In the data rows, zero lies at 7.5, halfway between 7 and 8.
What is the hidden score of each row? Scores go from 0 to 40, and 20 is about the middle. The score is a weighted sum of the row's numbers plus the product of two more (or one squared), each taken from its middle value.
array([ 7.,  9.,  9.,  9.,  9.,  6.,  5.,  4.,  4.,  5.,  6.,  7.,  8.,  9., 10.,  7.,  6.,  5.,  4.,  5.,  7.,  9.]): 22
array([ 8.,  7.,  7.,  6.,  7.,  6.,  8.,  7.,  7.,  7.,  8.,  8.,  7.,  5.,  5.,  5.,  6.,  6.,  8., 10., 11., 11.]): 11
array([ 5.,  5.,  5.,  5.,  5.,  7.,  7.,  8., 10.,  9.,  8.,  7.,  6.,  7.,  6.,  8.,  8.,  9.,  8.,  8.,  5.,  6.]): 26
array([ 6.,  5.,  5.,  4.,  4.,  6.,  7.,  8., 10., 10., 10., 10.,  9.,  7.,  6.,  5.,  5.,  5.,  5.,  5.,  6.,  7.]): 26
array([ 5.,  5.,  5.,  5.,  5.,  5.,  9.,  9., 10., 10.,  9.,  8.,  6.,  5.,  5.,  6.,  7.,  9.,  8.,  7.,  6.,  6.]): 17
array([ 9.,  9.,  9.,  7.,  7.,  6.,  7., 10., 10., 11., 11., 10., 10.,  7.,  5.,  4.,  4.,  4.,  5.,  7., 10., 10.]): 18
array([ 8.,  7.,  6.,  6.,  6.,  8.,  9., 10., 10., 11., 11., 10., 10.,  7.,  5.,  6.,  5.,  5.,  7.,  9., 10., 10.]): 20
array([ 5.,  6.,  6.,  7.,  7.,  7.,  7.,  9.,  7.,  7.,  7.,  7.,  6.,  7.,  8.,  9., 10., 10.,  9.,  9.,  5.,  5.]): 26
array([11., 11., 10., 10.,  8.,  6.,  7.,  7.,  7.,  8.,  9., 10., 10., 10.,  9.,  9.,  7.,  7.,  7.,  9.,  9.,  9.]): 18
array([10., 10.,  9.,  8.,  7.,  5.,  4.,  5.,  5.,  7.,  9., 10., 11., 11., 11., 10.,  9.,  7.,  6.,  6.,  6.,  8.]): 16
array([ 4.,  4.,  4.,  5.,  5.,  9., 10.,  9., 10.,  7.,  5.,  4.,  4.,  5.,  5.,  6.,  8.,  8., 10.,  6.,  7.,  8.]): 30
array([ 6.,  6.,  6.,  6.,  6.,  6.,  6.,  5.,  6.,  7.,  8.,  9., 10.,  9.,  9.,  6.,  5.,  4.,  4.,  4.,  5.,  6.]): 33
array([ 8.,  6.,  5.,  5.,  5.,  6.,  9.,  9., 10., 10., 11., 10.,  9.,  8.,  5.,  5.,  5.,  5.,  6.,  9., 11., 10.]): 30
array([ 7.,  7.,  7.,  7.,  7.,  8.,  5.,  5.,  5.,  7.,  8., 10., 10., 11.,  9.,  8.,  8.,  5.,  4.,  4.,  4.,  5.]): 24
array([7., 7., 8., 9., 8., 8., 7., 6., 5., 6., 8., 7., 6., 6., 7., 8., 8., 7., 7., 6., 6., 6.]): 23
array([11., 10., 10.,  8.,  6.,  5.,  7.,  8.,  9., 10., 11., 11., 11., 10.,  9.,  6.,  7.,  7.,  7.,  8.,  8.,  7.]): 21
array([5., 4., 4., 4., 5., 5., 7., 9., 9., 9., 9., 8., 7., 5., 5., 5., 6., 6., 7., 7., 7., 7.]): 23
array([11., 11., 10., 10., 10.,  8.,  5.,  4.,  4.,  4.,  4.,  6.,  8.,  9., 10., 10.,  9.,  9.,  9.,  6.,  6.,  6.]): 14
array([ 9., 10., 10., 10.,  9.,  6.,  4.,  4.,  4.,  4.,  5.,  7., 10., 10., 10.,  9.,  7.,  6.,  5.,  5.,  6.,  9.]): 23
array([ 6.,  7.,  6.,  6.,  7.,  9., 10., 10., 11.,  9.,  8.,  7.,  7.,  5.,  6.,  7.,  6.,  7.,  9.,  9.,  7.,  8.]): 18
array([10., 10., 11., 11., 11., 10.,  9.,  6.,  5.,  5.,  5.,  5.,  6.,  8.,  9., 10., 10., 10., 10., 10.,  7.,  6.]): 10
array([ 8.,  9., 10., 10.,  9.,  8.,  7.,  7.,  7.,  7.,  8.,  7.,  7.,  7.,  9.,  8.,  9.,  8.,  7.,  5.,  4.,  4.]): 26
array([10., 10., 11., 11., 11., 10.,  8.,  8.,  5.,  4.,  4.,  4.,  6.,  8., 10., 10., 10., 10.,  9.,  7.,  6.,  6.]): 14
array([ 5.,  4.,  5.,  6.,  8.,  9., 11., 10.,  8.,  7.,  6.,  5.,  5.,  6.,  8.,  9., 10., 10., 10., 10.,  7.,  8.]): 11
array([ 8.,  9.,  9., 10., 10.,  9., 10.,  8.,  6.,  5.,  5.,  5.,  5.,  5.,  7.,  7.,  8.,  8.,  7.,  6.,  6.,  6.]): 10
array([ 8.,  7.,  6.,  6.,  6.,  6.,  5.,  7.,  8.,  9., 10.,  9.,  9.,  7.,  5.,  4.,  5.,  5.,  5.,  7., 10., 10.]): 20
array([11., 10., 11.,  9.,  8.,  5.,  5.,  6.,  9.,  9., 10., 11., 11., 10.,  9.,  7.,  5.,  5.,  6.,  8.,  9.,  8.]): 28
array([ 5.,  5.,  5.,  6.,  8., 10., 10., 10., 10.,  8.,  7.,  5.,  7.,  4.,  5.,  6.,  6.,  7.,  8.,  8.,  8.,  7.]): 22
array([ 8., 10., 10., 10., 10.,  9.,  9.,  6.,  6.,  5.,  5.,  5.,  7.,  7.,  9.,  9.,  9.,  9.,  8.,  7.,  5.,  6.]): 14
array([ 6., 10.,  9., 10., 10., 11., 10., 10.,  8.,  7.,  6.,  5.,  5.,  6.,  8.,  9., 10., 10.,  9.,  7.,  8.,  5.]): 8
array([7., 9., 9., 9., 9., 8., 6., 6., 5., 4., 5., 5., 5., 7., 8., 9., 9., 9., 8., 7., 7., 7.]): 18
array([4., 4., 6., 8., 9., 8., 8., 8., 6., 5., 4., 4., 4., 4., 6., 6., 9., 6., 5., 4., 4., 5.]): 23
array([ 9.,  8.,  7.,  6.,  8.,  5.,  8.,  9., 10., 10., 11., 10.,  9.,  9.,  8.,  7.,  6.,  6., 10.,  7., 11., 11.]): 23
array([ 8.,  9.,  9., 10.,  9., 10.,  9.,  7.,  6.,  6.,  6.,  5.,  6.,  6.,  7.,  9.,  8.,  9.,  8.,  9., 10., 10.]): 9
array([ 9.,  8.,  8.,  5.,  4.,  4.,  4.,  6.,  8., 10., 10., 11., 11., 10.,  8.,  6.,  5.,  6.,  5.,  5.,  7.,  7.]): 24
array([6., 9., 6., 7., 8., 9., 8., 7., 7., 6., 7., 7., 7., 8., 9., 9., 9., 9., 8., 7., 6., 6.]): 10
array([ 5.,  5.,  5.,  6.,  7.,  9., 10., 10.,  9.,  8.,  7.,  6.,  5.,  5.,  6.,  7.,  8.,  8.,  8.,  9.,  8.,  7.]): 18
array([ 9.,  8.,  7.,  8.,  8.,  7.,  7.,  7.,  8.,  9., 10.,  9., 10.,  9.,  7.,  8.,  8.,  7.,  7.,  9.,  6.,  6.]): 16
array([ 8.,  9.,  8.,  7.,  6.,  9.,  7.,  8.,  9., 10.,  9.,  9.,  9.,  8.,  5.,  5.,  5.,  5.,  7.,  7.,  9., 11.]): 32
array([4., 5., 6., 7., 8., 8., 7., 7., 5., 5., 5., 4., 4., 4., 5., 6., 8., 6., 6., 4., 5., 7.]): 18
array([ 8., 10., 10., 10., 10., 10.,  7.,  5.,  5.,  5.,  4.,  6.,  6.,  8.,  9., 10.,  9.,  9.,  9.,  5.,  5.,  4.]): 18
array([ 6.,  6.,  6.,  7.,  8.,  9., 10., 10.,  9.,  8.,  7.,  6.,  7.,  6.,  9., 10., 10., 10., 10.,  8.,  7.,  6.]): 12
array([ 9.,  8.,  6.,  6.,  6.,  5.,  7., 10., 11., 11., 11., 11., 11., 10.,  7.,  6.,  5.,  5.,  5.,  5.,  5.,  6.]): 26
array([ 7.,  9., 10., 10.,  9.,  9.,  9.,  7.,  6.,  8.,  7.,  7.,  7.,  6.,  7.,  8.,  8.,  8.,  7.,  5.,  4.,  4.]): 20
array([10., 11., 11., 11., 11., 10.,  8.,  7.,  6.,  5.,  6.,  7.,  8.,  9., 10.,  9.,  9.,  6.,  6.,  6.,  9., 10.]): 18
array([ 9.,  8.,  8.,  7.,  6.,  5.,  4.,  5.,  6.,  7.,  9., 10., 10., 11.,  9.,  7.,  6.,  6.,  6.,  6.,  9.,  9.]): 22
array([ 4.,  4.,  5.,  4.,  5.,  5.,  8.,  9.,  8., 10.,  7.,  6.,  5.,  5.,  5.,  5.,  6.,  6., 10.,  6.,  7.,  7.]): 16
array([7., 6., 7., 7., 8., 8., 7., 7., 6., 6., 5., 5., 5., 6., 7., 7., 7., 8., 8., 8., 9., 9.]): 18
array([ 7.,  6.,  7.,  6.,  5.,  6.,  7.,  7.,  8.,  9.,  8.,  9.,  7.,  7.,  7.,  7.,  9.,  9., 10., 10.,  8.,  6.]): 22
array([ 9.,  9., 10., 10., 10.,  9.,  8.,  6.,  7.,  7.,  9.,  8.,  9.,  7.,  6.,  5.,  5.,  4.,  4.,  5.,  8.,  9.]): 13
array([ 5.,  6.,  4.,  4.,  4.,  6.,  7.,  9., 10., 10., 10.,  7.,  6.,  4.,  4.,  6.,  6.,  7.,  8.,  9.,  9.,  7.]): 21
array([ 6.,  5.,  5.,  5.,  7., 10., 11., 11., 11., 11., 10.,  9.,  8.,  9.,  9., 10., 10., 10., 10.,  6.,  4.,  4.]): 20
array([ 5.,  5.,  7.,  8.,  9., 10., 10.,  8.,  6.,  5.,  5.,  4.,  4.,  5.,  6.,  8.,  8.,  7.,  6.,  5.,  5.,  5.]): 18
array([11., 10., 10., 10.,  9., 10.,  8.,  7.,  7.,  8.,  8., 10., 10., 11., 10., 10.,  9.,  8.,  8.,  9., 10.,  9.]): 26
array([ 7.,  7.,  8.,  9.,  9.,  9.,  9.,  8.,  8.,  6.,  6.,  6.,  5.,  7.,  6.,  8.,  8.,  8.,  8., 10.,  9.,  9.]): 21
array([ 7.,  5.,  5.,  5.,  5.,  8., 10., 11., 11., 11., 10.,  8.,  7.,  5.,  5.,  7.,  7.,  9., 10., 10.,  8.,  6.]): 21
array([ 9.,  8.,  7.,  9.,  6.,  6.,  8.,  9., 10., 10., 10., 10.,  9.,  8.,  7.,  6.,  6.,  6.,  6.,  8.,  9.,  8.]): 35
array([ 7.,  8.,  8.,  9.,  9., 10., 10., 11.,  7.,  6.,  6.,  5.,  5.,  6.,  7.,  9., 10., 10., 10.,  9., 10.,  7.]): 12
array([ 7.,  8.,  9.,  9.,  9.,  7.,  6.,  5.,  4.,  4.,  4.,  5.,  6.,  8., 10., 10.,  9.,  8.,  7.,  5.,  5.,  6.]): 22
array([ 9.,  9., 10.,  9.,  9.,  5.,  5.,  5.,  4.,  5.,  6.,  8.,  9., 10., 10.,  8.,  6.,  5.,  5.,  7., 10.,  9.]): 19
array([ 5.,  5.,  5.,  5.,  5.,  7.,  8.,  8.,  9.,  8.,  8.,  8.,  8.,  8., 10., 10., 11., 10., 10.,  6.,  4.,  5.]): 18
array([ 5.,  6.,  7.,  7.,  9.,  8.,  9.,  8.,  6.,  5.,  5.,  6.,  5.,  7.,  9., 10., 10., 10.,  8.,  6.,  5.,  6.]): 13
array([10.,  9.,  8.,  8.,  7.,  7.,  7.,  7.,  8.,  8.,  9.,  9.,  9.,  9.,  8.,  7.,  6.,  7.,  6., 10., 11., 11.]): 23
array([ 6.,  5.,  6.,  6.,  8.,  8.,  9.,  9.,  8.,  6.,  6.,  5.,  5.,  5.,  8., 10.,  9.,  9.,  9.,  9.,  9.,  8.]): 15
array([10., 10., 10., 10., 10., 10.,  7.,  6.,  5.,  6.,  7.,  7.,  8.,  9.,  8.,  9.,  8.,  8.,  8., 10., 10., 10.]): 12
array([5., 5., 6., 8., 7., 8., 7., 7., 8., 6., 6., 6., 5., 6., 7., 8., 9., 8., 8., 5., 5., 4.]): 29
array([ 8.,  8.,  9.,  9.,  8.,  7.,  6.,  5.,  6.,  6.,  7.,  8.,  8.,  8.,  6.,  5.,  4.,  4.,  4.,  4.,  7., 10.]): 22
array([ 9.,  9.,  8.,  7.,  6.,  5.,  5.,  5.,  6.,  9.,  9.,  9., 10., 10.,  9., 10.,  7.,  6.,  6.,  6.,  8.,  9.]): 13
array([ 4.,  4.,  4.,  5.,  5.,  7., 10., 10., 10., 10.,  8.,  7.,  6.,  8.,  8.,  9., 10., 10., 10., 10.,  5.,  5.]): 20
array([ 8.,  5.,  5.,  5.,  4.,  5.,  6.,  8.,  9.,  9., 10.,  9.,  9.,  8.,  7.,  6.,  5.,  5.,  5.,  5.,  7.,  8.]): 32
array([6., 6., 5., 6., 5., 5., 6., 6., 7., 7., 7., 9., 7., 6., 6., 7., 7., 7., 8., 9., 9., 9.]): 21
array([ 5.,  4.,  4.,  4.,  5.,  5.,  9., 10.,  9.,  8.,  8.,  7.,  5.,  4.,  4.,  5.,  7.,  7., 10., 10., 10.,  9.]): 18
array([10.,  8.,  8.,  7.,  7.,  7.,  8.,  8.,  9.,  9., 10., 10., 10., 10.,  8.,  8.,  6.,  5.,  7.,  5.,  6.,  8.]): 31
array([ 7.,  8.,  9.,  9.,  9.,  7.,  6.,  5.,  5.,  5.,  5.,  6.,  6.,  9.,  6.,  7.,  6.,  8.,  6.,  7.,  9., 10.]): 13
array([ 7.,  9.,  8.,  9.,  9.,  9., 10.,  9.,  9.,  8.,  8.,  7.,  6.,  8.,  8.,  8.,  9., 10.,  9.,  6.,  5.,  4.]): 14
array([ 7.,  9.,  8.,  8.,  6.,  6.,  7.,  9.,  9.,  9.,  9.,  9.,  9.,  8.,  9., 10., 10., 10., 11., 10.,  6.,  5.]): 24
array([ 9.,  8.,  7.,  7.,  5.,  5.,  4.,  5.,  5.,  8.,  8.,  9., 10.,  9.,  9.,  8.,  8.,  7.,  7.,  8., 10., 10.]): 17
array([ 6.,  6.,  6.,  7.,  8., 10., 10., 10.,  9.,  8.,  7.,  7.,  8.,  9., 11., 11., 11., 11., 11., 11.,  6.,  5.]): 19
array([ 8., 10., 10., 10., 10., 10.,  7.,  5.,  5.,  5.,  4.,  5.,  5.,  8.,  8.,  9.,  9.,  9.,  8.,  8.,  7.,  7.]): 14
array([10., 11., 11., 11., 10., 10.,  7.,  5.,  5.,  5.,  6.,  6.,  7., 10., 10., 10., 10., 10., 10.,  9.,  7.,  7.]): 14
array([ 4.,  4.,  4.,  4.,  5.,  5.,  6.,  9., 10.,  9.,  8.,  8.,  7.,  5.,  5.,  5.,  6.,  7.,  7.,  6.,  6.,  6.]): 32
array([6., 8., 7., 9., 8., 7., 6., 6., 5., 5., 5., 5., 8., 6., 7., 8., 9., 9., 8., 8., 9., 8.]): 21
array([ 9.,  8.,  8.,  8.,  8.,  9., 10.,  8.,  8.,  8.,  7.,  8.,  7.,  6.,  7.,  6.,  7.,  8.,  9.,  9.,  8.,  8.]): 17
array([10.,  9., 10., 10.,  9.,  8.,  8.,  6.,  6.,  6.,  7.,  7.,  8., 11.,  8.,  8.,  8.,  8.,  8., 11., 11., 10.]): 17
array([ 5.,  6.,  7.,  8.,  9., 10., 10.,  8.,  7.,  6.,  5.,  4.,  5.,  7.,  8.,  9., 10.,  9.,  7.,  5.,  5.,  5.]): 10
array([10.,  7.,  7.,  7.,  8.,  8.,  9.,  9., 10., 10., 10., 10.,  9.,  9.,  9.,  8.,  9.,  6.,  5.,  6.,  5.,  5.]): 33
array([ 8.,  7.,  6.,  6.,  6.,  7.,  9.,  9., 10., 10., 10.,  9.,  8.,  8.,  6.,  5.,  6.,  7.,  7.,  9.,  9.,  8.]): 24
array([ 6.,  6.,  5.,  5.,  5.,  7.,  9., 10., 10., 11., 10.,  9.,  7.,  6.,  5.,  5.,  5.,  6.,  7.,  9., 10., 10.]): 27
array([ 4.,  4.,  4.,  5.,  6.,  9., 10., 10., 11.,  9.,  8.,  6.,  4.,  5.,  5.,  6.,  7.,  8.,  6.,  5.,  7.,  6.]): 26
array([11., 11., 11.,  9.,  7.,  5.,  4.,  4.,  6.,  9., 10., 11., 11., 11., 10.,  7.,  6.,  6.,  6.,  9.,  8.,  9.]): 23
array([ 9., 10., 10.,  9.,  9.,  6.,  5.,  4.,  4.,  4.,  6.,  7.,  9., 10., 10., 10.,  7.,  6.,  5.,  5.,  7.,  9.]): 15
array([10., 10.,  9.,  7.,  5.,  4.,  4.,  5.,  7., 10., 10., 11., 11., 10.,  7.,  6.,  5.,  6.,  7.,  9., 10., 10.]): 18
array([ 7.,  7.,  7.,  6.,  5.,  5.,  5.,  6.,  6.,  8.,  9.,  9.,  9.,  7.,  5.,  5.,  4.,  4.,  4.,  5.,  8., 10.]): 20
array([ 9.,  8.,  6.,  5.,  5.,  5.,  8.,  9., 10., 11., 11., 10., 10.,  9.,  6.,  5.,  5.,  6.,  6.,  8.,  9.,  8.]): 19
array([ 7.,  6.,  5.,  5.,  5.,  5.,  7.,  8.,  9., 10., 10.,  9.,  8.,  8.,  6.,  5.,  6.,  5.,  5.,  5.,  7.,  8.]): 30
array([ 9.,  9.,  9.,  9., 10., 10.,  9.,  8.,  7.,  8.,  9., 10., 10., 10., 10.,  8.,  7.,  5.,  4.,  4.,  4.,  6.]): 17
array([ 7.,  6.,  5.,  4.,  4.,  4.,  5.,  7.,  9., 11., 11., 11., 11.,  9.,  7.,  5.,  5.,  5.,  5.,  9.,  6.,  7.]): 31
array([ 9., 11., 11., 11., 11.,  9.,  5.,  4.,  4.,  4.,  4.,  5.,  8., 10., 11., 11., 10., 10.,  9.,  6.,  5.,  5.]): 28
array([ 8.,  7.,  6.,  6.,  6.,  7.,  8., 10.,  9., 10., 10., 10.,  9.,  8.,  8.,  6.,  6.,  7.,  7.,  8., 10.,  8.]): 21
array([ 7.,  6.,  5.,  4.,  4.,  4.,  5.,  6.,  9., 10., 10., 10., 10.,  8.,  5.,  4.,  5.,  5.,  5.,  5.,  6.,  8.]): 19
array([8., 8., 9., 9., 8., 8., 6., 5., 5., 5., 5., 6., 6., 7., 7., 9., 8., 7., 7., 6., 6., 7.]): 22
array([ 6.,  5.,  6.,  5.,  6.,  6.,  6.,  6.,  5.,  6.,  6.,  6.,  5.,  5.,  5.,  5.,  5.,  6., 10.,  6.,  6.,  7.]): 24
array([10., 11., 10.,  8.,  6.,  4.,  4.,  5.,  7.,  9., 10., 10., 11.,  9.,  7.,  5.,  5.,  5.,  5.,  8., 11.,  9.]): 16
array([ 4.,  4.,  4.,  4.,  5.,  5.,  8., 10., 10., 10.,  8.,  8.,  5.,  4.,  4.,  6.,  6.,  8.,  8., 10.,  7.,  9.]): 23
array([ 5.,  5.,  5.,  5.,  5.,  8., 10., 11., 11., 10.,  9.,  8.,  6.,  6.,  4.,  5.,  7.,  9.,  9.,  9.,  8.,  8.]): 27
array([ 8., 10., 10., 10., 10.,  9.,  8.,  7.,  5.,  5.,  5.,  6.,  8., 10., 11., 11., 11., 11., 10.,  6.,  4.,  5.]): 9
array([ 4.,  6.,  9., 10., 11., 11., 10., 10.,  6.,  5.,  4.,  4.,  4.,  7.,  8., 10., 10., 10.,  6.,  4.,  4.,  5.]): 18
array([ 5.,  4.,  4.,  5.,  4.,  5.,  6.,  8.,  9., 10.,  9.,  9.,  8.,  5.,  4.,  5.,  5.,  5.,  5.,  7., 10., 10.]): 23
array([ 7.,  9.,  6.,  6.,  7.,  9., 11., 11., 11., 10., 10., 10., 10.,  9., 10., 11., 11., 11., 11.,  9.,  5.,  4.]): 6
array([11., 11., 10.,  9.,  8.,  7.,  6.,  7.,  8., 10., 10., 11., 11., 11., 10.,  9.,  8.,  9.,  7.,  8.,  9.,  8.]): 15
array([5., 6., 5., 5., 6., 6., 6., 6., 7., 6., 6., 5., 4., 4., 5., 6., 7., 6., 6., 7., 7., 8.]): 19
array([ 9., 10., 10., 10., 10., 10., 10.,  9., 10.,  9.,  9.,  8.,  9.,  7.,  8.,  9.,  9., 10.,  9.,  9.,  7.,  5.]): 16
array([11., 11., 11., 11., 10.,  9.,  5.,  5.,  5.,  5.,  7.,  8.,  8.,  9.,  8.,  8.,  6.,  6.,  6.,  7., 11., 10.]): 21
array([10.,  8.,  9.,  8.,  9.,  8.,  9.,  8.,  9.,  7.,  7.,  6.,  6.,  6.,  6.,  6.,  7.,  8.,  8.,  8.,  9., 10.]): 21
array([ 5.,  7.,  9., 10., 10., 11., 11., 10.,  9.,  6.,  5.,  4.,  4.,  4.,  5.,  7.,  9.,  7.,  9.,  5.,  5.,  5.]): 16
array([10.,  9.,  8.,  7.,  7.,  6.,  5.,  5.,  7.,  7.,  9., 10., 10., 10., 10.,  9.,  8.,  7.,  6.,  9.,  8.,  8.]): 20
array([ 5.,  6.,  6.,  7.,  8.,  8.,  7.,  7.,  6.,  5.,  5.,  5.,  5.,  8.,  7.,  8.,  9.,  8.,  8., 11.,  7.,  6.]): 23
